[[-36   3  34   0 -19   6  -9  -5 -26  42 -21  26 -47]
 [-39  57 -27 -16  11  -4 -38 -11 -17 -14  -7   0   0]
 [  8  16 -29  10  -9   1   6 -26 -43  31  21   3  55]
 [-14  -2   8   1 -12   6   2  -2  84  28 -33 -28   6]
 [  1  28 -29  12  26 -13 -46 -25  25 -16  -3  34 -52]]
->
[[  8  16 -29  10  -9   1   6 -26 -43  31  21   3  55]
 [  1  28 -29  12  26 -13 -46 -25  25 -16  -3  34 -52]
 [-14  -2   8   1 -12   6   2  -2  84  28 -33 -28   6]
 [-36   3  34   0 -19   6  -9  -5 -26  42 -21  26 -47]
 [-39  57 -27 -16  11  -4 -38 -11 -17 -14  -7   0   0]]

[[ -5   3  32 -39 -46   2 -12  26]
 [-10  15  -8  12 -10   7  -7   7]
 [-26  62  39 -71  18  21 -48  33]
 [ 90  -3  67 -23 -14   2 -51  20]
 [-36  19 -21 -13  38   8   2 -19]]
->
[[ 90  -3  67 -23 -14   2 -51  20]
 [ -5   3  32 -39 -46   2 -12  26]
 [-10  15  -8  12 -10   7  -7   7]
 [-26  62  39 -71  18  21 -48  33]
 [-36  19 -21 -13  38   8   2 -19]]

[[-22 -25  21  25  17  46  54]
 [ 12 -69 -19 -14 -85 -13 -69]
 [ 24 -19 -11 -28 -55 -29 -39]
 [ 48   4  11 -31 -55 -25 -40]
 [  2 -15  55   6  21  15  38]
 [ 53  69  54 -54 -16 -29 -18]
 [ 19 -27 -12 -17 -31 -24 -38]
 [ 40  59  87 -28  -4 -35   4]]
->
[[ 53  69  54 -54 -16 -29 -18]
 [ 48   4  11 -31 -55 -25 -40]
 [ 40  59  87 -28  -4 -35   4]
 [ 24 -19 -11 -28 -55 -29 -39]
 [ 19 -27 -12 -17 -31 -24 -38]
 [ 12 -69 -19 -14 -85 -13 -69]
 [  2 -15  55   6  21  15  38]
 [-22 -25  21  25  17  46  54]]

[[ 17  24  -1]
 [-36  37  24]
 [ 15  10 -56]
 [ 37  56 -62]
 [ 20 -51 -19]
 [ 23  14 -44]
 [-60 -42  60]
 [ 18 -37  33]
 [-52  31  35]
 [ -1   3  17]
 [-87 -23  62]]
->
[[ 37  56 -62]
 [ 23  14 -44]
 [ 20 -51 -19]
 [ 18 -37  33]
 [ 17  24  -1]
 [ 15  10 -56]
 [ -1   3  17]
 [-36  37  24]
 [-52  31  35]
 [-60 -42  60]
 [-87 -23  62]]

[[-61  39  31]
 [ 28  78  74]
 [ 47  75 -69]
 [ 65 -54  66]
 [ -9 -71 -21]]
->
[[ 65 -54  66]
 [ 47  75 -69]
 [ 28  78  74]
 [ -9 -71 -21]
 [-61  39  31]]

[[ -3   2   9  18  -3 -15   7  19   0  -6  11 -13]
 [ 22   5 -21  79   7 -89  23  68   9 -23  67 -56]
 [  4  -1  -5  -6   2   1   0  -6   0   1  -3   4]]
->
[[ 22   5 -21  79   7 -89  23  68   9 -23  67 -56]
 [  4  -1  -5  -6   2   1   0  -6   0   1  -3   4]
 [ -3   2   9  18  -3 -15   7  19   0  -6  11 -13]]
---
[[ 70 -36 -31  16  22  27  24  31 -28   4  -5   2 -42]
 [-46  25  55   9  28  -5 -33 -18 -20 -47   7 -40  21]
 [ 43  47   1 -41  33 -42 -37  -3  47  15  20   8   1]
 [-19  33  64  -2 -28  26 -44  14 -54   5  16 -10 -18]]
->
[[ 70 -36 -31  16  22  27  24  31 -28   4  -5   2 -42]
 [ 43  47   1 -41  33 -42 -37  -3  47  15  20   8   1]
 [-46  25  55   9  28  -5 -33 -18 -20 -47   7 -40  21]
 [-19  33  64  -2 -28  26 -44  14 -54   5  16 -10 -18]]

[[  7  14  -1 -89 -35  10 -15  26]
 [ 11   6  -7 -83 -38  11 -24  36]]
->
[[ 11   6  -7 -83 -38  11 -24  36]
 [  7  14  -1 -89 -35  10 -15  26]]

[[-10  16 -41 -54   1 -56  42  27  21  31]
 [ 16  63 -36  36 -31  41 -36  33  73  22]
 [ 22 -38  -4 -62  55 -15  31   2 -37 -38]
 [ 12  -3  19 -19 -12 -24  30 -27   8  50]
 [-66  29 -64 -70 -45 -92  19  44   3  35]]
->
[[-66  29 -64 -70 -45 -92  19  44   3  35]
 [-10  16 -41 -54   1 -56  42  27  21  31]
 [ 16  63 -36  36 -31  41 -36  33  73  22]
 [ 22 -38  -4 -62  55 -15  31   2 -37 -38]
 [ 12  -3  19 -19 -12 -24  30 -27   8  50]]

[[  0 -76  33 -21  43 -28  48  -5 -21 -33 -81 -47]
 [-47 -65 -21 -93 -19 -74  85  63  -5  17 -58 -70]
 [-43 -76 -28 -46   1 -55  63  17  -6   0 -75 -69]
 [ 31 -39  38   7  81  30   0 -36 -61 -90 -25  -3]]
->
[[-43 -76 -28 -46   1 -55  63  17  -6   0 -75 -69]
 [-47 -65 -21 -93 -19 -74  85  63  -5  17 -58 -70]
 [  0 -76  33 -21  43 -28  48  -5 -21 -33 -81 -47]
 [ 31 -39  38   7  81  30   0 -36 -61 -90 -25  -3]]

[[-62 -31   2  26]
 [ -1 -34 -27  45]
 [ 39 -46  52 -29]
 [ 49  17  16 -29]
 [  0   4  -4  -3]
 [ 50  17  -3 -20]
 [ 46  68 -38  -1]
 [ 36  -4 -42  24]]
->
[[ 36  -4 -42  24]
 [ 46  68 -38  -1]
 [ -1 -34 -27  45]
 [  0   4  -4  -3]
 [ 50  17  -3 -20]
 [-62 -31   2  26]
 [ 49  17  16 -29]
 [ 39 -46  52 -29]]

[[-60 -20  87 -54  41]
 [-22   8  10 -12   7]
 [-63 -83 -30 -17   5]
 [ 13 -17 -23   9  11]
 [-20   4  11  35 -29]
 [ 26 -28 -45  12  24]
 [-19 -68  34 -16  39]
 [ 40  14 -46  31 -52]]
->
[[ 40  14 -46  31 -52]
 [ 26 -28 -45  12  24]
 [-63 -83 -30 -17   5]
 [ 13 -17 -23   9  11]
 [-22   8  10 -12   7]
 [-20   4  11  35 -29]
 [-19 -68  34 -16  39]
 [-60 -20  87 -54  41]]
---
[[-29  92]
 [ -9  67]]
->
[[-29]
 [ -9]]

[[-12 -58  16 -22  42 -26  38 -10 -27 -39 -66 -40]
 [ -3 -18   3  -9  11  -9  11  -4 -13  -9 -17  -8]
 [  5  -4   3   4   4   6   0  -1   3  -3  -3   1]
 [ 16  21  12  19  23  15 -21 -31 -23 -11  13  22]
 [  1 -36  17 -11  41 -12  21 -19 -29 -36 -43 -20]
 [ -6  -1   0  -1  -6  -5   3   4   2   4   1  -2]]
->
[[-12  16  42  38 -27 -66]
 [ -3   3  11  11 -13 -17]
 [  5   3   4   0   3  -3]
 [ 16  12  23 -21 -23  13]
 [  1  17  41  21 -29 -43]
 [ -6   0  -6   3   2   1]]

[[-19  20 -15   9 -36   1   3]
 [ 18   0  30   0   2 -10 -21]
 [-29  -6 -57   8 -12  33  31]
 [-37 -12 -78  -4 -22  44  42]
 [ -7  19  -8   8 -20  -8   8]
 [-38   7 -66   0 -41  27  35]
 [ 10   3  31  -2  11 -16 -19]
 [ -3 -50  -5 -48  60  22   3]
 [-35 -62 -37 -55  50  53   8]
 [  5 -14  25  -1  19   7 -26]
 [ -1   4 -31   5 -18   7  25]
 [-15  28 -45  40 -54  13  26]]
->
[[-19 -15 -36   3]
 [ 18  30   2 -21]
 [-29 -57 -12  31]
 [-37 -78 -22  42]
 [ -7  -8 -20   8]
 [-38 -66 -41  35]
 [ 10  31  11 -19]
 [ -3  -5  60   3]
 [-35 -37  50   8]
 [  5  25  19 -26]
 [ -1 -31 -18  25]
 [-15 -45 -54  26]]

[[ 21 -59 -16  11  10  40  22 -72  38 -22   9 -35 -71   4 -54  -8]
 [ -1 -41  81  42 -30  48 -12 -62 -48  37  72  17 -29  75 -29   9]]
->
[[ 21 -16  10  22  38   9 -71 -54]
 [ -1  81 -30 -12 -48  72 -29 -29]]

[[-46 -62  41  38 -63  36  44  35 -75 -65  21 -18]
 [ -2 -40  35  52 -78  47   4  23 -86 -76   0  -9]
 [ 19 -28  34  61 -77  45 -12  12 -85 -82 -15  -6]
 [ 37 -22  26  75 -76  43 -23  -2 -72 -78 -24  -2]]
->
[[-46  41 -63  44 -75  21]
 [ -2  35 -78   4 -86   0]
 [ 19  34 -77 -12 -85 -15]
 [ 37  26 -76 -23 -72 -24]]

[[-67 -61 -27 -21  21  23]
 [  1 -33  -8 -53  51   3]
 [ 30 -60  60 -35  41 -72]
 [-32  52 -64  28 -14  63]
 [ 34 -53  31 -43  52 -42]
 [ 61 -24 -23 -73  79  17]]
->
[[-67 -27  21]
 [  1  -8  51]
 [ 30  60  41]
 [-32 -64 -14]
 [ 34  31  52]
 [ 61 -23  79]]

[[ 27 -34  48]
 [-11 -26  86]]
->
[[ 27  48]
 [-11  86]]

[[  9 -14  -5 -72  12 -50 -22]
 [-16  11  34  36  10  24   9]
 [ -5 -23  39 -91  45 -45 -22]
 [ 32 -16 -29 -27  -1   0   8]
 [-23  14  47  48  19  35  13]
 [ -1  -7  16  14  14  38  20]
 [ 42 -40   7 -57  46  34  30]
 [-35  40   1  63 -37 -12 -16]
 [ 28 -28  -1 -22  24  40  28]
 [ 18  -9 -17  31  -6  52  30]]
->
[[  9  -5  12 -22]
 [-16  34  10   9]
 [ -5  39  45 -22]
 [ 32 -29  -1   8]
 [-23  47  19  13]
 [ -1  16  14  20]
 [ 42   7  46  30]
 [-35   1 -37 -16]
 [ 28  -1  24  28]
 [ 18 -17  -6  30]]
